In the rows, zero is written as 128.
First come named moves, each a turn or a mirror, each shown by rows before and after it. For each pair of rows after them, which moves, in which order, take the first row to the second? The first pair is done for you.
move R:
[146 140 102 109 163 142 141 154 121]  ->  [124 135 125 114 128 120 109 176 158]
[130 114 142 153 115 137 123 104 129]  ->  [134 115 140 151 119 141 125 101 126]
[127 142 130 105 147 157 158 179 125]  ->  [116 139 141 106 131 147 142 189 141]
move E:
[143 122 132 135 138  98  97  96 117]  ->  [140 105 141 150 119 114 108  91 115]
[ 80 108 153 142 103 101 111 132 142]  ->  [ 84  98 152 150  98 136 148 130 133]
[112 124 137 127 108 148 147 167 155]  ->  [113 133 128 118 123 149 154 172 151]
move T:
[141 138 114 121 140 166 168 143 124]  ->  [132 142 119 119 133 163 162 159 140]
[121 126 131 146 146 154 164  95 108]  ->  [ 91 136 151 139 116 145 145 150 158]
[163 117 123 135 156 120 125  58  87]  ->  [105 137 165 119 104 105  89 163 183]
move X:
[129 135 125 127 131 102 106 111 131]  ->  [130 112 134 145 111 134 133 103 123]
[133 128 152 134  49 143 111 128 146]  ->  [156 159 118 108 112  90  77 100 119]
[139 157 124 141 111 160 146 114 135]  ->  [132 174 121 124 119 134 119 132 153]
[109  79 148 160 111 112 101 102 144]  ->  [115  92 135 150 132  91  85  97 140]
move V:
[125 145 128 117 125 116 131 157 146]  ->  [127 146 125 117 127 125 143 160 142]
[165 132  86 115 178 110 147  96 105]  ->  [166 118  90 125 164 133 168  91  97]
[139 134 142 105 163 138 138 158 122]  ->  [140 125 147 113 150 153 150 155 120]
Pairs:
(2 to 3 moves a pair)
[127 126 132 115 112  93  86 126 151]  ->  [155 110 118 130 122 134 136  83 102] => X E
[140 128 119 103 122 154 135 118 118]  ->  [142 119 123 109 115 146 125 104 113] => R T
[134 169 108  92 175 104 128 140 129]  ->  [130 142 121 115 144 169 187 145 123] => V X T
[105 134 187 146  48  91  99 139 158]  ->  [117 164 163 121  94  47  69 130 149] => X T
[123 141 132 120 136  96 100 152 142]  ->  [120 108 153 150  98 136 128 143 139] => E E
[104 119 151 103  96  63  86 130 157]  ->  [141 139 106  85 162  70 115  88 101] => V T
[140 105 133 120 121 173 166 114 115]  ->  [119  99 159 126  88 130 111 124 151] => V T V
[ 96 121 137 111 107 165 177 195 159]  ->  [146 139  84  93 192 120 163 112  86] => T X X
[137 106 134 132 139 149 163  91  76]  ->  [121  93 161 142 107 101 101  90 105] => R X E
[172  82 127 172 141 103 135  82  76]  ->  [124  78 172 177  75 106 115 156 153] => V X
[132 178 103  78 168 121 135 157 144]  ->  [141 156 112  95 158  73  86 103 126] => R T E
[152 183  99 116 185  96  95 100 123]  ->  [166 166  95 128 183 131 133  77  94] => T E R
[141 104 129 159 106 183 187  76  98]  ->  [137 167 102 107 170  63  80  90 125] => E E E
[129 144  90  92 174 107  97 133 110]  ->  [114 153  95  85 164 129 114 171 134] => V X X
[147 121 119  99 108 170 202 105  96]  ->  [117 105 158 115  50 154 167 134 144] => V T
[169 123 106 118 153 134 155  75  87]  ->  [149 142 106 104 148 172 192 137 119] => T E R
[141 137  95 138 161 106 105 105  86]  ->  [135 110 112 161 127 165 152 110  84] => X V R
[135 138 111 129 158 124 130 129 107]  ->  [114 119 141 146 112 120 109 144 138] => R E
[114 107 161 170  81 160 144  77 133]  ->  [138 124 135 155 129 131 130  40 100] => X X
[123 114 151 133 103 145 150 129 147]  ->  [135 109 146 137 113 115 125  92 126] => V T V
[149 125 121 129 144 168 200 122  99]  ->  [140 135 122 124 141 170 203 143 113] => T R T
[132 157 121 124 164 147 135 172 161]  ->  [121 148 139 132 142 131 111 173 177] => X R V
[137 151  93 112 173 106 118 119 115]  ->  [108 115 141 142  99  99  87 131 154] => R E
[134 135 107  97 151 138 157 128 126]  ->  [139 104 122 122 126 139 151  94 109] => V R T
[158 140  99 116 118 105 148  88  80]  ->  [156 125 111 130 100 123 159  86  79] => T E T
[128  84 129 167 124 161 159  85  79]  ->  [ 84 148 133 116 133 101  96 188 169] => X V
[113 104 152 139 108 140 127 142 131]  ->  [132 118 130 127 145 106 103 114 107] => V X
[ 91 130 135 114 119 145 110 157 165]  ->  [ 99 145 119 102 144 141 114 159 158] => R V X
[148 199 125  77 155  73  97 149 139]  ->  [167 120 157 141  98  82  96  54  91] => E T E
[112 106 151 146  94 144 122 129 139]  ->  [108 136 134 119 122 155 138 163 149] => R E X
[150 137 111 114 152 116 131 107 102]  ->  [142 153 108 101 154 126 144 138 117] => T R
[129 116 121 120 134 152 143 159 136]  ->  [124 123 123 113 135 136 127 166 146] => R T X
[106 142 170 141  60  81 115 187 153]  ->  [160 131 134 147 115  53 107  81  69] => X E
[113 142 108 100 163 107 123 140 130]  ->  [122  93 128 140 125 120 129  87 105] => E X V
[137 128 109 131 156 118 120  85  94]  ->  [107 102 151 154  90 148 130 123 138] => E X
[150 131 106 118 156 148 147  96 117]  ->  [118 138 131 112 127 110  95 137 169] => R V
[150 161 115 123 162  99 115  67  82]  ->  [137 177 118 110 161  77  88  95 108] => X X T
[134 130 111 117 161 152 164 132 123]  ->  [119 144 119 106 158 113 120 152 149] => E T R
[145  94 154 149 130 116 115  99 138]  ->  [156 107 136 141 152 147 156 107 123] => E E
[131 140 135 120 124  97  86 125 147]  ->  [143 153 114 109 154 106 106 118 126] => V T
[159 137 100 131 170 121 135 108  96]  ->  [157 106 122 155 134 117 118  84  98] => R X
[106  70 136 189  54 139 135  99 127]  ->  [ 84  97 141 162  57  97  89 144 172] => X X X
[142 148  86 117 158 130 147 146 117]  ->  [122 124 123 137 108  89  88 137 146] => R T R
[145 120 108 117 161 110 114  94 109]  ->  [118 143 116  99 152 114 114 157 156] => T V
[143 122 123 135 161 102 109  74  86]  ->  [133  93 145 161 118 149 145  83  93] => X X X
[154 124 108 115 114 130 138  74 102]  ->  [130 146 119  99 108  90  93 114 146] => E R V
[148  85 140 163 104 155 182  74  81]  ->  [144 175  88  89 195 126 173 143 105] => X V R
[133 162 126 123 122  68  63 175 132]  ->  [134 102 160 174  60 104  83 135 116] => X R
[139 137  95 118 139 136 174 155 132]  ->  [148 107 108 144 116 141 174 117 112] => V R T
